In the data rows, zero lies at 4.5, halfway between 4 and 5.
Some points, each followed by its number:
[3 4 5 6 1 6 5 7 5 6 4 3] 0
[4 4 4 2 5 4 7 7 2 2 2 7] 1
[5 4 2 4 4 4 4 5 5 1 3 6] 2
[6 7 5 5 3 2 6 6 6 4 6 5] 3
[6 3 3 7 2 9 4 6 6 4 5 3] 4
[3 5 3 5 6 4 5 4 3 4 5 6] 5
[4 2 6 1 7 4 6 7 4 5 5 4] 6
[6 5 6 7 4 5 6 6 4 6 3 7] 7
[4 4 4 7 3 5 3 3 7 3 6 5] 8
[3 5 3 5 7 3 2 3 6 4 4 5] 9
[1 1 3 6 1 6 7 7 2 4 3 6] 10
[4 4 5 4 4 5 2 6 7 3 6 3] 11
[3 1 2 5 3 3 6 3 3 2 4 8] 12
[4 3 6 4 3 7 4 3 2 3 3 3] 13
[4 5 6 3 5 5 6 3 2 7 3 5] 14
[4 4 2 4 5 4 3 4 5 3 6 3] 15
[4 4 4 7 0 9 4 4 3 4 5 3] 16
[5 5 2 7 3 6 2 3 7 4 5 3] 17
[4 4 4 5 4 7 5 4 3 5 4 4] 18
[3 4 2 4 6 4 6 5 5 6 5 7] 19
[2 4 4 5 3 6 8 5 0 5 3 6] 20
[5 5 4 4 5 3 3 4 7 3 5 4] 21
[6 6 6 5 2 5 3 5 5 5 9 1] 22
[0 2 5 6 3 4 6 3 2 5 5 8] 23
[5 5 5 5 4 7 3 4 4 6 4 2] 24
[4 3 1 5 6 5 3 5 6 5 5 5] 25
[2 6 4 8 5 8 2 0 2 5 4 4] 26
[6 6 2 9 4 5 1 1 8 4 3 6] 27
[4 6 5 4 5 2 6 7 3 4 3 6] 28
[2 1 3 4 5 2 5 3 4 1 5 7] 29
[5 6 4 3 6 3 3 2 6 7 7 3] 30
[4 5 5 3 5 3 5 5 4 6 5 3] 31
[4 4 4 8 3 5 2 3 7 3 6 5] 32
[3 4 4 6 5 7 3 3 6 5 6 3] 33
[3 3 5 1 6 3 7 3 0 7 5 5] 34
[8 6 4 3 7 3 4 5 6 2 3 6] 35
[5 4 3 5 4 6 4 4 7 6 4 4] 36
[7 4 6 4 5 6 6 5 4 5 1 5] 37
[5 5 4 4 4 5 5 7 5 6 7 3] 38
[0 1 3 7 5 4 5 4 5 4 3 9] 39
[6 8 4 6 6 5 2 3 6 5 5 4] 40
[6 7 4 3 8 3 4 5 6 7 6 3] 41
[3 5 7 7 5 4 5 3 1 6 2 7] 42
[6 5 5 6 4 4 5 7 6 4 5 4] 43
[4 3 6 0 6 5 4 2 1 5 5 2] 44
[4 4 5 6 4 3 5 5 4 4 1 8] 45
[4 3 2 3 4 5 2 1 6 5 9 3] 46
[5 5 6 1 3 4 5 5 3 4 3 0] 47
[7 6 2 7 3 7 3 6 7 2 4 4] 48
[5 4 4 6 4 6 4 5 7 6 4 4] 49
[4 8 7 5 4 4 5 4 1 6 2 3] 50
[7 9 6 7 5 7 5 5 4 9 5 3] 51
[8 6 4 4 6 3 4 5 6 4 1 4] 52
[4 4 4 8 5 8 5 4 6 6 6 8] 53
[7 3 4 4 5 9 5 6 4 5 5 5] 54
[0 2 5 6 3 4 6 4 3 5 5 8] 55
[3 4 5 0 5 2 8 7 1 3 5 4] 56
[4 6 1 5 5 4 5 6 5 3 2 4] 57
[6 5 5 3 5 3 4 2 5 6 4 4] 58
[5 6 6 4 5 5 4 4 4 3 3 2] 59
[2 5 5 5 6 4 4 4 5 6 5 4] 60
[4 3 3 4 5 5 6 5 4 5 3 6] 61
[7 7 6 5 1 7 4 7 4 4 3 1] 62
[3 2 5 2 2 6 3 1 4 6 6 1] 63
[3 2 6 2 5 2 8 3 0 6 5 7] 64
[5 7 5 4 3 4 4 5 4 4 3 2] 65
[5 7 6 6 4 6 4 4 4 6 6 2] 66
[7 3 4 3 4 5 4 6 6 2 6 3] 67
[2 4 4 5 5 3 6 4 2 5 5 6] 68
[2 3 2 6 4 4 3 3 7 2 4 4] 69
[8 6 4 4 7 3 3 6 6 2 3 4] 70
[6 6 4 4 4 6 3 7 7 2 5 2] 71
[2 1 5 2 7 1 7 4 3 6 5 9] 72
[4 7 3 8 5 6 2 1 5 5 5 4] 73
[5 5 6 2 6 4 6 5 3 7 3 4] 74
[2 5 5 5 4 4 5 5 4 4 5 3] 75
[5 4 5 0 5 6 5 3 2 3 6 4] 76
[3 4 5 7 5 4 6 7 5 5 6 8] 77
[4 2 4 5 1 8 4 4 5 5 4 2] 78
[3 5 4 7 5 5 6 5 3 6 5 6] 79
[9 7 3 3 7 6 2 5 8 3 2 1] 80
[2 5 5 5 5 2 4 4 6 5 3 3] 81
[2 2 5 4 4 3 8 6 3 5 3 9] 82
[5 6 5 1 6 3 6 5 2 8 3 3] 83
[3 5 7 5 1 4 7 5 0 4 2 4] 84
[7 6 4 6 4 4 4 4 6 4 4 5] 85
[5 5 5 6 4 2 5 5 3 4 2 8] 86
[3 3 4 6 3 5 6 3 1 4 4 8] 87
[3 2 5 2 4 6 5 4 4 7 6 2] 88
[5 4 6 1 6 6 5 2 2 4 6 4] 89
[6 5 3 8 3 9 4 4 5 5 6 4] 90
[3 5 5 1 5 3 4 4 4 3 4 2] 91
[7 6 5 5 6 6 1 4 8 4 6 2] 92
[6 4 3 3 5 5 4 5 6 3 5 4] 93
[3 3 5 6 3 6 7 6 1 5 5 8] 94
[4 5 7 6 1 5 7 5 0 6 3 5] 95
[3 3 3 5 4 5 5 8 6 5 5 5] 96
[6 5 5 7 5 6 2 2 5 3 6 5] 97
[3 4 3 3 6 3 3 3 6 4 6 3] 98
[3 4 4 7 4 3 5 4 5 3 6 8] 99
[4 4 5 2 3 8 3 5 4 3 5 0] 100
[4 5 3 7 6 4 1 1 6 3 6 5] 101
[2 3 4 3 5 3 4 4 4 4 5 3] 102
[3 4 5 4 5 3 7 7 2 5 3 6] 103
[6 5 4 7 3 6 2 3 7 3 5 4] 104
[6 7 6 6 2 4 5 4 4 5 5 3] 105
[8 7 5 5 5 3 2 3 7 3 4 4] 106
[7 4 5 6 2 7 3 5 7 5 4 1] 107
[4 4 4 3 5 3 5 5 4 3 2 5] 108
[3 5 5 9 4 6 3 3 6 6 6 6] 109
[6 7 5 3 3 5 3 5 6 2 4 1] 110
[4 6 4 6 4 4 6 5 2 7 3 6] 111
[5 5 4 7 5 6 4 4 6 8 5 5] 112
[4 4 6 3 5 4 5 2 3 6 5 4] 113
[8 7 4 7 4 5 4 7 7 6 6 6] 114
[3 4 4 8 5 6 6 4 3 7 8 9] 115
[3 6 7 7 1 5 5 4 4 5 7 4] 116
[2 4 3 7 4 5 2 4 7 4 7 3] 117
[7 8 4 3 4 3 4 6 5 5 3 1] 118
[5 3 5 4 4 4 4 4 5 5 6 3] 119
[5 6 7 4 7 3 4 2 3 7 3 4] 120
[4 3 3 7 1 9 4 4 3 3 4 4] 121
[7 7 4 6 5 9 1 1 6 4 6 1] 122
[5 3 5 5 3 6 6 4 1 4 5 7] 123
[5 3 5 5 3 6 3 5 5 3 6 3] 124
[5 4 6 5 4 2 5 3 5 5 6 6] 125
[5 4 3 5 3 6 4 4 6 6 4 4] 126
[4 6 7 9 2 8 3 0 4 7 5 3] 127
[5 3 3 1 5 4 6 6 4 4 6 5] 128
[8 9 7 2 8 1 4 6 5 4 5 4] 129
[4 2 5 4 4 6 6 6 3 7 6 5] 130
[7 7 5 6 5 4 3 4 6 6 5 3] 131
[6 6 5 2 5 3 7 8 4 5 4 4] 132
[7 6 6 4 5 5 4 2 4 5 3 3] 133
[4 2 4 2 6 2 4 4 5 3 5 5] 134
[3 4 4 5 3 4 5 6 5 4 3 5] 135
[4 4 3 9 2 7 2 3 7 5 5 3] 136
[5 6 5 4 4 4 6 4 1 5 2 5] 137
[4 3 5 5 4 6 3 6 7 3 6 3] 138
[4 4 4 5 5 7 4 6 6 5 7 5] 139
[9 5 4 0 6 5 2 6 7 0 3 1] 140
[7 7 5 6 7 5 3 2 4 5 6 6] 141
[6 5 5 1 7 4 6 5 3 5 6 4] 142
[4 2 5 2 6 4 3 4 5 1 6 4] 143
[8 4 4 4 2 6 3 4 6 1 3 3] 144
[3 4 5 5 4 3 5 5 2 5 5 6] 145
[3 4 4 5 4 3 5 5 5 5 3 6] 146
[5 6 5 4 5 2 6 7 4 3 3 6] 147
[2 3 6 5 2 6 9 8 2 9 6 5] 148
[3 4 9 4 3 5 6 2 1 4 3 4] 149
[3 5 3 6 6 3 6 7 5 6 5 7] 150
[2 4 3 4 4 4 5 3 3 6 1 3] 151
[4 3 4 6 4 6 8 9 2 3 3 8] 152
[5 4 5 6 6 4 5 6 5 4 4 6] 153
[5 5 5 4 3 7 3 2 4 5 6 1] 154
[4 3 5 4 4 5 4 6 7 3 6 3] 155
[6 5 2 7 3 9 3 4 5 5 5 4] 156
[4 3 5 5 1 6 5 7 5 5 3 4] 157
[8 5 7 4 1 6 4 7 6 5 4 0] 158
[4 3 6 5 4 3 6 4 4 3 4 8] 159
[4 3 6 2 5 4 6 5 2 5 5 6] 160
[4 7 5 6 6 3 2 2 4 6 6 2] 161
[4 4 5 6 4 2 5 5 4 3 1 7] 162
[4 3 6 3 5 6 4 4 5 4 4 4] 163
[0 3 5 3 5 4 7 7 1 6 5 6] 164
[6 5 3 6 6 6 2 4 6 3 4 4] 165
[9 6 3 2 7 5 2 5 9 3 2 1] 166
[6 4 4 8 5 5 3 2 7 3 4 8] 167
[2 2 4 4 5 4 6 3 3 6 4 7] 168
[6 2 4 0 8 5 4 4 3 1 5 4] 169
[5 6 5 7 4 4 6 7 5 6 3 6] 170
[6 5 4 3 5 4 3 3 7 6 4 3] 171
[4 3 5 3 4 2 4 3 5 4 6 5] 172
[2 3 4 5 7 2 6 6 5 7 6 6] 173
[6 4 4 3 6 4 4 3 3 3 4 6] 174
[4 6 5 8 1 6 5 6 4 4 3 4] 175
[7 5 6 4 3 5 4 4 4 5 3 5] 176
[5 4 4 7 5 5 3 3 6 3 5 6] 177
[6 4 5 5 2 6 4 3 4 2 7 5] 178
[5 5 5 4 7 3 6 9 5 3 5 7] 179
[7 8 4 6 7 5 3 3 6 6 4 4] 180
[4 3 6 0 5 4 5 2 1 5 5 3] 181
[5 4 4 6 3 5 5 6 6 7 6 6] 182
[6 6 4 6 6 6 2 5 7 6 6 4] 183
[3 3 5 2 2 5 4 1 4 6 7 2] 184
[2 4 5 5 4 4 6 4 4 6 4 7] 185
[8 8 5 7 3 5 5 6 6 3 5 4] 186
[5 6 4 6 5 3 6 8 4 3 4 7] 187
[2 4 6 3 4 4 7 6 4 6 1 3] 188
[4 7 4 5 5 4 2 4 7 5 5 2] 189
[4 5 4 8 5 6 7 4 3 6 7 9] 190
[6 6 5 2 6 1 5 7 5 5 4 3] 191
[5 3 4 3 5 3 5 4 5 2 5 5] 192
[4 3 6 4 3 7 4 4 3 2 2 3] 193
[6 5 5 5 4 4 6 8 4 0 3 7] 194
[4 3 4 1 7 6 6 2 2 7 7 4] 195
[6 8 5 6 5 4 3 5 5 4 4 4] 196
[5 4 4 3 6 4 5 6 5 3 5 5] 197
[5 3 3 2 8 2 5 6 5 3 5 6] 198
[3 5 7 2 5 2 6 5 2 4 4 5] 199
[5 6 7 3 5 5 2 1 3 3 4 2] 200
[4 5 3 5 2 5 2 3 6 1 3 1] 201
[5 2 4 3 5 5 5 5 4 4 6 7] 202
[1 3 5 5 5 0 5 4 4 6 3 6] 203
[4 4 6 1 5 3 8 6 3 8 1 4] 204
[3 4 5 1 6 2 8 7 2 5 1 6] 205
[6 6 3 6 4 6 5 3 4 7 4 5] 206
[4 3 4 4 3 5 6 5 4 4 7 6] 207
[3 4 4 6 5 4 5 5 2 4 4 5] 208
[9 8 5 3 4 5 1 5 7 3 5 0] 209
[2 1 2 8 4 6 3 4 5 3 5 8] 210
[4 6 4 7 5 5 4 5 4 3 3 4] 211
[5 4 4 5 4 7 5 8 6 5 4 3] 212
[4 3 5 4 3 4 6 5 4 5 7 5] 213
[7 5 3 6 5 7 3 4 7 3 5 4] 214
[3 3 4 6 6 5 4 4 6 5 5 5] 215
[2 3 4 6 2 6 5 4 3 8 4 3] 216
[2 3 4 3 2 5 6 5 3 3 3 5] 217
[6 5 5 6 5 4 4 1 5 4 4 7] 218
[7 7 5 2 5 3 6 6 5 8 5 1] 219
[6 6 6 2 6 1 5 7 5 4 5 4] 220
[2 3 4 4 2 3 4 5 5 1 6 3] 221
[2 3 4 6 4 1 6 7 7 6 4 6] 222
[7 2 5 0 5 3 5 7 6 4 4 2] 223
[4 3 4 4 7 4 4 4 6 6 7 6] 224
[5 4 4 6 3 4 4 4 7 6 7 4] 225
[5 7 7 4 5 4 2 1 3 3 4 2] 226
[2 3 2 4 4 6 5 6 6 5 4 4] 227
[5 6 3 7 5 5 5 5 5 4 5 8] 228
[2 3 5 4 3 4 4 3 3 4 5 5] 229
[3 5 5 9 4 6 3 2 6 6 6 7] 230
[6 7 5 4 4 7 4 2 2 5 5 2] 231
[6 4 4 3 6 5 5 5 4 7 6 4] 232
[0 4 2 9 4 4 7 6 4 6 2 9] 233
[2 2 4 3 7 4 6 3 3 5 6 7] 234
[6 4 4 5 5 4 7 8 5 7 4 7] 235
[3 3 5 6 4 4 7 8 2 4 2 7] 236
[3 5 4 3 6 2 4 2 5 4 2 4] 237
[4 4 4 3 5 4 5 3 2 5 3 6] 238
[2 5 4 9 3 7 4 4 5 6 7 6] 239
[2 2 1 6 5 3 5 7 6 5 6 7] 240
[4 5 6 4 2 6 6 5 2 5 4 5] 241
[3 4 6 6 5 5 5 2 2 7 6 6] 242
[4 6 5 7 4 4 4 1 4 7 5 5] 243
[5 6 4 4 5 5 5 5 5 3 4 4] 244
[9 9 6 8 3 6 2 3 6 5 5 0] 245
[5 6 7 6 2 5 5 5 2 4 4 4] 246
[3 2 4 5 5 8 3 4 3 2 6 6] 247
[7 7 6 5 3 8 2 4 7 5 6 0] 248
[8 6 4 5 5 5 5 6 6 4 4 5] 249
[7 9 4 6 6 1 4 6 7 5 4 3] 250
[3 3 4 2 5 4 5 5 3 3 4 3] 251
[3 4 4 8 5 8 5 4 5 5 6 8] 252
[6 6 3 7 3 7 4 4 5 8 5 4] 253
[7 4 6 4 6 5 5 5 4 4 0 5] 254
[5 4 3 3 2 4 6 8 6 6 4 2] 255
[1 4 6 3 4 2 5 6 5 6 7 2] 256
[3 4 2 8 7 2 4 3 6 5 4 9] 257
[6 5 4 2 5 5 4 8 7 6 5 1] 258
[5 6 8 3 4 4 3 1 3 3 4 2] 259
[3 6 4 5 4 1 5 5 5 5 4 5] 260
[5 4 4 5 3 5 5 3 4 5 3 5] 261
[5 3 3 6 5 5 4 4 4 3 4 7] 262
[3 4 4 0 5 3 8 8 2 3 5 5] 263
[2 6 7 4 5 5 8 7 2 6 5 5] 264
[2 0 1 1 6 5 4 3 4 1 3 5] 265
[5 5 3 8 3 6 2 3 7 3 6 3] 266
[3 3 7 4 2 5 6 4 2 6 5 3] 267
[3 2 2 7 2 9 3 3 6 7 8 5] 268
[5 4 4 5 4 5 3 6 8 5 6 3] 269
[7 8 3 5 8 1 1 4 8 3 5 3] 270
[3 4 4 1 6 2 9 7 1 6 1 6] 271
[2 2 2 5 2 5 5 4 2 4 4 6] 272
[4 4 5 1 5 2 7 6 3 8 1 3] 273
[7 8 5 4 6 3 4 5 6 4 2 3] 274
[8 8 4 4 2 6 3 3 4 4 3 0] 275
[5 4 4 7 1 9 3 3 4 4 5 3] 276
[4 4 5 6 3 4 5 7 7 6 5 5] 277
[4 5 5 3 7 4 5 4 5 6 4 4] 278
[4 3 5 4 5 5 5 5 5 6 6 4] 279
[5 6 6 8 1 6 5 6 4 4 4 4] 280
[6 6 3 4 6 3 3 2 5 7 7 3] 281
[3 5 3 6 4 4 3 2 6 4 4 4] 282
[8 8 6 3 7 4 3 6 7 6 2 3] 283
[4 4 5 5 6 4 6 5 5 6 2 7] 284
[4 6 5 6 6 2 2 1 4 7 5 3] 285
[0 1 3 6 5 5 5 1 3 6 7 8] 286
[5 7 5 5 3 4 4 5 4 5 3 2] 287
[7 6 4 5 5 2 6 6 5 8 5 5] 288
[9 6 6 1 6 5 4 6 5 3 4 2] 289
[8 6 3 6 3 8 4 6 6 3 5 5] 290
[3 6 6 5 4 3 3 1 5 6 5 2] 291
[4 4 1 5 6 6 3 2 4 3 2 5] 292
[3 2 2 3 8 5 2 2 5 2 4 5] 293
[6 6 7 4 3 6 4 3 3 5 4 3] 294
[3 4 4 7 2 6 3 3 4 4 6 4] 295
[1 5 5 6 4 3 6 4 2 5 4 5] 296
[7 3 3 4 6 8 5 6 4 5 6 5] 297
[6 7 4 6 5 6 3 4 6 5 6 4] 298
[2 3 5 3 5 3 5 4 3 4 3 6] 299
[4 4 4 3 2 6 5 6 4 4 5 2] 300
[1 2 3 9 4 5 4 5 6 4 5 7] 301
[4 4 4 7 3 5 5 6 7 5 5 5] 302
[2 1 4 7 3 4 7 4 0 4 4 9] 303
[5 4 5 5 4 7 5 4 4 6 4 3] 304
[3 3 1 4 6 3 3 4 6 4 7 5] 305
[3 4 4 4 6 3 6 5 4 4 3 6] 306
[5 7 3 6 6 1 3 2 6 5 5 5] 307
[5 5 3 6 4 4 2 4 7 6 7 4] 308
[2 4 4 6 4 4 6 4 3 5 6 6] 309
[5 5 2 8 3 9 4 4 5 5 6 4] 310
[5 5 4 5 6 6 4 2 3 4 4 4] 311
[6 5 5 5 6 7 4 2 2 4 6 6] 312
[7 7 3 4 6 2 2 5 9 4 3 2] 313
[8 8 4 3 8 3 3 5 7 6 5 3] 314
[1 1 3 3 5 3 5 2 4 4 5 7] 315
New points follow, each followed by the numbers of its three nearest points above, nearest first.
[6 7 4 3 4 7 4 3 3 5 6 3] 231 154 294
[4 2 4 2 7 2 4 4 5 3 4 6] 134 198 192
[4 3 5 5 4 5 9 7 1 5 5 9] 94 152 82
[4 4 6 4 5 4 5 2 3 6 5 4] 113 14 242
[9 8 5 2 5 3 7 9 6 4 2 4] 132 191 274
[1 3 4 6 5 1 5 3 4 7 4 7] 203 185 168
[5 5 5 4 3 3 5 2 5 7 5 4] 58 113 125
[1 2 5 4 5 3 6 3 3 8 5 7] 168 185 234
[5 5 5 1 3 4 4 5 4 5 4 0] 47 91 65
[6 5 4 6 5 5 5 6 6 4 5 8] 228 153 249
[6 6 5 5 5 3 4 5 7 1 7 5] 21 3 43
[5 3 5 7 4 7 4 7 5 4 7 6] 139 302 182
[3 2 4 6 3 6 3 2 4 4 5 3] 295 33 229
[9 9 5 8 3 6 2 3 6 6 6 1] 245 248 131
[3 3 6 6 4 3 5 4 3 3 4 9] 159 99 45
[7 7 6 2 4 2 5 6 5 8 5 0] 219 118 191
[5 5 4 6 3 5 5 4 3 3 3 6] 261 262 211
[3 3 4 4 6 3 6 5 3 3 3 6] 306 299 108
[5 4 4 5 5 3 7 8 5 6 4 6] 235 150 170
[6 6 4 4 7 3 6 4 5 6 3 7] 284 278 306
[3 4 6 6 5 3 6 3 2 9 6 7] 242 185 68
[3 6 5 5 4 3 6 6 4 7 0 3] 188 151 287
[3 5 6 7 1 5 5 4 3 5 7 4] 116 295 246
[4 7 3 6 7 1 3 2 7 6 5 5] 307 9 285
[8 8 4 4 2 6 3 3 4 3 3 0] 275 110 65
[1 2 4 1 6 5 5 4 2 3 4 3] 251 102 299
[6 5 5 6 6 4 4 2 6 5 4 8] 218 167 177
[5 7 7 6 2 3 4 3 4 4 4 4] 105 246 287
[5 6 5 4 4 4 7 4 1 5 2 5] 137 14 111
[0 2 6 3 3 1 8 6 1 7 4 6] 164 64 82
[9 4 5 4 2 5 3 4 7 1 3 3] 144 67 110
[4 5 3 5 3 5 3 3 5 2 4 2] 201 282 15
[3 5 7 7 5 3 6 4 1 6 1 7] 42 111 86
[5 4 5 4 5 7 5 2 2 5 5 6] 312 311 18
[3 2 6 2 3 7 5 4 5 7 6 1] 88 63 184
[4 4 4 5 3 5 5 3 3 4 3 5] 261 18 238
[7 8 6 5 3 7 2 4 6 5 6 0] 248 245 66
[3 6 5 4 6 3 6 6 4 8 5 4] 31 278 60
[2 1 3 3 5 2 4 3 4 2 5 7] 29 315 134
[9 5 4 0 7 5 2 6 7 1 3 0] 140 166 80
[8 7 5 2 4 5 2 5 7 3 5 0] 209 110 71
[8 7 5 4 2 6 2 3 5 3 3 0] 275 110 209
[5 6 5 3 5 3 5 5 4 7 4 3] 31 74 278
[5 3 5 3 2 6 5 6 3 4 4 3] 300 157 241
[8 8 6 2 5 4 5 5 4 8 7 1] 219 41 118
[5 7 6 6 6 3 4 2 3 7 3 4] 120 285 243
[2 4 6 3 4 2 5 5 5 5 7 3] 256 31 102
[4 3 4 3 5 3 7 7 2 2 2 6] 1 103 108
[3 5 6 1 3 4 5 4 3 7 4 0] 47 31 88
[6 4 5 5 4 3 6 5 4 3 5 9] 159 86 99
[7 7 5 6 8 4 3 1 4 6 6 6] 141 180 40
[7 5 5 6 4 4 4 3 6 5 5 5] 85 131 218
[4 2 4 4 3 4 4 5 4 1 5 3] 221 124 192
[2 2 4 4 5 5 6 3 2 6 4 8] 168 234 185
[4 3 7 5 5 3 5 4 4 3 5 8] 159 125 99
[3 4 5 4 2 3 3 5 4 1 6 2] 221 124 75
[5 4 3 3 6 4 5 5 5 4 6 5] 197 93 128
[5 3 4 4 4 4 6 5 4 5 4 5] 61 261 146
[4 3 0 5 6 5 3 2 5 1 3 6] 292 293 2
[3 5 5 5 2 7 4 3 3 6 6 0] 154 24 66
[1 2 2 9 3 5 4 4 6 4 5 6] 301 210 69
[4 5 4 3 2 5 5 5 3 1 4 5] 217 2 244
[4 4 1 2 7 2 4 6 6 3 4 4] 198 197 134
[4 4 9 4 3 5 5 3 2 5 3 4] 149 267 294
[7 5 7 2 5 7 6 5 2 4 2 4] 37 254 176
[7 7 5 2 3 5 3 5 7 1 4 0] 110 209 71
[1 0 1 1 6 5 4 2 4 1 3 4] 265 293 315
[1 3 4 5 3 6 8 5 0 5 2 6] 20 10 94
[5 5 5 4 5 3 3 4 7 3 5 3] 21 11 189
[9 9 4 6 3 5 3 3 6 5 1 2] 275 245 274
[2 2 5 4 4 4 8 6 2 5 4 9] 82 94 103
[5 3 4 5 6 7 5 6 6 5 7 5] 139 297 279
[8 6 5 6 2 6 3 4 6 5 4 1] 107 248 275
[8 8 2 5 8 1 1 4 9 3 5 3] 270 313 314
[4 3 6 3 5 4 5 6 5 6 6 5] 279 213 31
[4 3 5 4 3 7 4 4 3 2 2 3] 193 13 18
[5 3 5 5 3 6 6 4 2 4 6 6] 123 207 213
[8 7 6 3 4 5 2 5 7 4 5 0] 209 110 248
[6 5 6 6 5 6 2 2 5 3 5 5] 97 177 104
[1 1 3 8 3 5 7 3 1 3 5 9] 303 87 23
[3 3 6 0 5 4 3 3 4 4 4 1] 91 44 181
[6 5 5 1 4 4 5 4 3 4 4 1] 47 91 59
[5 6 5 4 5 5 5 5 5 4 4 4] 244 59 197
[4 4 1 5 7 5 3 2 4 3 3 6] 292 293 262
[4 4 4 3 6 5 5 5 4 8 6 3] 232 279 31
[7 5 5 0 5 6 5 6 4 3 3 2] 289 47 223
[4 5 2 7 6 3 1 1 6 3 6 6] 101 9 177
[7 9 6 3 7 2 4 5 5 5 5 3] 129 314 274
[3 5 5 4 8 2 5 4 6 7 4 5] 278 60 173
[3 3 3 6 3 6 7 8 2 3 3 8] 152 236 94
[5 3 6 3 5 6 4 4 6 4 4 3] 163 119 155
[2 3 4 2 3 5 6 6 4 4 4 4] 217 251 300
[4 5 6 5 6 3 5 5 5 4 4 6] 153 306 146
[2 3 3 5 4 7 5 6 5 6 4 4] 227 96 18
[6 4 4 7 5 4 3 1 7 3 4 8] 167 218 177
[8 3 6 0 7 5 2 3 6 0 5 1] 140 169 289
[9 8 5 6 3 8 3 7 7 4 6 1] 248 186 71
